In the data rows, 500 means zero.
Here are some points:
591 & 580 & 436 & 505 & 424 & 411 & 439 & 576 & 554 & 318 & 464 & 305 & 473 & 404 & 581 & 691 \\
597 & 565 & 494 & 610 & 511 & 511 & 525 & 543 & 635 & 379 & 404 & 446 & 579 & 498 & 502 & 511 \\
512 & 538 & 426 & 449 & 443 & 535 & 447 & 674 & 494 & 509 & 491 & 367 & 546 & 404 & 451 & 710 \\
432 & 434 & 377 & 489 & 446 & 384 & 364 & 600 & 507 & 529 & 536 & 498 & 528 & 479 & 527 & 570 \\
472 & 541 & 431 & 507 & 454 & 547 & 462 & 625 & 491 & 458 & 545 & 396 & 551 & 306 & 603 & 718 \\
467 & 366 & 487 & 348 & 321 & 290 & 439 & 408 & 415 & 543 & 463 & 464 & 335 & 617 & 426 & 383 \\
430 & 384 & 487 & 388 & 354 & 415 & 440 & 555 & 385 & 644 & 551 & 520 & 422 & 566 & 411 & 565 \\
601 & 532 & 578 & 651 & 642 & 578 & 655 & 332 & 557 & 496 & 527 & 627 & 574 & 579 & 524 & 368 \\
503 & 470 & 561 & 669 & 604 & 652 & 623 & 463 & 492 & 599 & 529 & 636 & 631 & 534 & 397 & 384 \\
465 & 496 & 608 & 546 & 563 & 558 & 597 & 328 & 512 & 624 & 450 & 509 & 483 & 602 & 372 & 277 \\
477 & 475 & 480 & 564 & 447 & 439 & 440 & 463 & 519 & 447 & 474 & 430 & 486 & 563 & 497 & 508 \\
487 & 578 & 424 & 490 & 517 & 629 & 462 & 619 & 556 & 502 & 564 & 466 & 586 & 292 & 530 & 614 \\
408 & 394 & 439 & 486 & 452 & 511 & 431 & 577 & 409 & 653 & 567 & 560 & 554 & 446 & 455 & 487 \\
506 & 533 & 556 & 528 & 617 & 608 & 526 & 499 & 547 & 437 & 500 & 519 & 533 & 442 & 595 & 557 \\
459 & 408 & 454 & 435 & 366 & 467 & 491 & 638 & 410 & 613 & 483 & 445 & 452 & 447 & 430 & 652 \\
466 & 475 & 539 & 596 & 617 & 527 & 546 & 354 & 462 & 487 & 483 & 592 & 506 & 624 & 514 & 324 \\
419 & 409 & 429 & 231 & 275 & 407 & 414 & 604 & 472 & 579 & 449 & 412 & 300 & 415 & 366 & 498 \\
602 & 669 & 584 & 729 & 538 & 650 & 631 & 457 & 601 & 399 & 430 & 420 & 551 & 558 & 480 & 531 \\
487 & 432 & 480 & 368 & 472 & 470 & 466 & 438 & 450 & 572 & 509 & 543 & 476 & 597 & 416 & 438 \\
Here are 20 more points, each followed by its number:
435 & 366 & 377 & 382 & 274 & 379 & 345 & 593 & 502 & 612 & 525 & 519 & 513 & 514 & 358 & 474 \\ 0
504 & 532 & 592 & 491 & 588 & 430 & 532 & 440 & 392 & 457 & 462 & 502 & 445 & 552 & 563 & 416 \\ 1
561 & 665 & 623 & 704 & 711 & 689 & 644 & 428 & 597 & 399 & 483 & 551 & 599 & 478 & 645 & 508 \\ 2
380 & 425 & 481 & 401 & 369 & 449 & 456 & 487 & 442 & 683 & 466 & 440 & 427 & 540 & 347 & 460 \\ 3
548 & 577 & 447 & 702 & 540 & 582 & 481 & 561 & 567 & 437 & 579 & 522 & 624 & 456 & 582 & 509 \\ 4
559 & 498 & 477 & 563 & 550 & 494 & 625 & 353 & 574 & 590 & 521 & 705 & 451 & 712 & 401 & 236 \\ 5
451 & 414 & 423 & 272 & 460 & 404 & 539 & 442 & 523 & 616 & 517 & 632 & 343 & 489 & 441 & 363 \\ 6
506 & 431 & 537 & 446 & 486 & 506 & 544 & 465 & 441 & 606 & 529 & 637 & 436 & 594 & 432 & 437 \\ 7
596 & 685 & 641 & 632 & 693 & 605 & 631 & 471 & 501 & 343 & 467 & 432 & 556 & 460 & 700 & 571 \\ 8
462 & 518 & 573 & 565 & 575 & 637 & 651 & 342 & 538 & 595 & 518 & 583 & 527 & 557 & 399 & 281 \\ 9
375 & 452 & 458 & 494 & 419 & 545 & 441 & 622 & 457 & 535 & 471 & 317 & 529 & 446 & 444 & 757 \\ 10
501 & 558 & 401 & 495 & 428 & 501 & 351 & 657 & 557 & 484 & 475 & 372 & 514 & 381 & 604 & 815 \\ 11
629 & 643 & 524 & 721 & 647 & 678 & 606 & 492 & 641 & 397 & 504 & 536 & 635 & 483 & 547 & 555 \\ 12
629 & 648 & 537 & 576 & 680 & 595 & 517 & 487 & 524 & 371 & 554 & 516 & 510 & 414 & 709 & 514 \\ 13
493 & 511 & 541 & 444 & 492 & 471 & 488 & 489 & 422 & 530 & 473 & 498 & 430 & 536 & 528 & 506 \\ 14
582 & 540 & 475 & 618 & 537 & 649 & 503 & 545 & 579 & 443 & 455 & 502 & 575 & 501 & 454 & 523 \\ 15
542 & 603 & 613 & 634 & 682 & 614 & 610 & 431 & 556 & 396 & 500 & 542 & 548 & 510 & 615 & 513 \\ 16
435 & 377 & 485 & 515 & 451 & 495 & 488 & 432 & 528 & 604 & 474 & 585 & 501 & 609 & 361 & 324 \\ 17
586 & 633 & 564 & 584 & 544 & 563 & 522 & 496 & 635 & 366 & 440 & 454 & 550 & 509 & 491 & 533 \\ 18
541 & 544 & 436 & 405 & 476 & 544 & 339 & 711 & 572 & 436 & 475 & 381 & 583 & 336 & 584 & 764 \\ 19
Which three of these numbered points are nearest to each point below, ignoring the 2 directions in which the first points spread most? Their numbers follow each, nearest first.
526 & 572 & 592 & 515 & 579 & 519 & 596 & 484 & 445 & 383 & 504 & 465 & 523 & 454 & 615 & 555 \\ > 8 1 16
562 & 607 & 593 & 546 & 626 & 450 & 551 & 422 & 470 & 373 & 462 & 504 & 500 & 558 & 618 & 412 \\ > 1 8 14
561 & 532 & 513 & 453 & 596 & 504 & 631 & 364 & 649 & 525 & 480 & 582 & 449 & 504 & 466 & 366 \\ > 6 5 12
447 & 342 & 413 & 456 & 309 & 349 & 361 & 607 & 466 & 589 & 490 & 459 & 473 & 560 & 376 & 554 \\ > 17 0 15
444 & 573 & 424 & 474 & 430 & 596 & 427 & 639 & 579 & 523 & 566 & 431 & 566 & 290 & 523 & 668 \\ > 9 3 17
551 & 523 & 672 & 581 & 581 & 512 & 597 & 339 & 493 & 508 & 433 & 578 & 485 & 621 & 491 & 329 \\ > 14 16 2
403 & 405 & 544 & 475 & 527 & 537 & 524 & 428 & 455 & 658 & 539 & 590 & 472 & 498 & 399 & 321 \\ > 9 3 12
581 & 611 & 560 & 596 & 674 & 609 & 726 & 409 & 717 & 413 & 467 & 498 & 529 & 472 & 533 & 405 \\ > 6 9 18
552 & 655 & 590 & 522 & 615 & 514 & 536 & 485 & 587 & 260 & 450 & 315 & 556 & 467 & 694 & 601 \\ > 8 1 16
416 & 353 & 398 & 501 & 444 & 367 & 377 & 571 & 474 & 591 & 537 & 537 & 487 & 530 & 465 & 475 \\ > 4 17 0
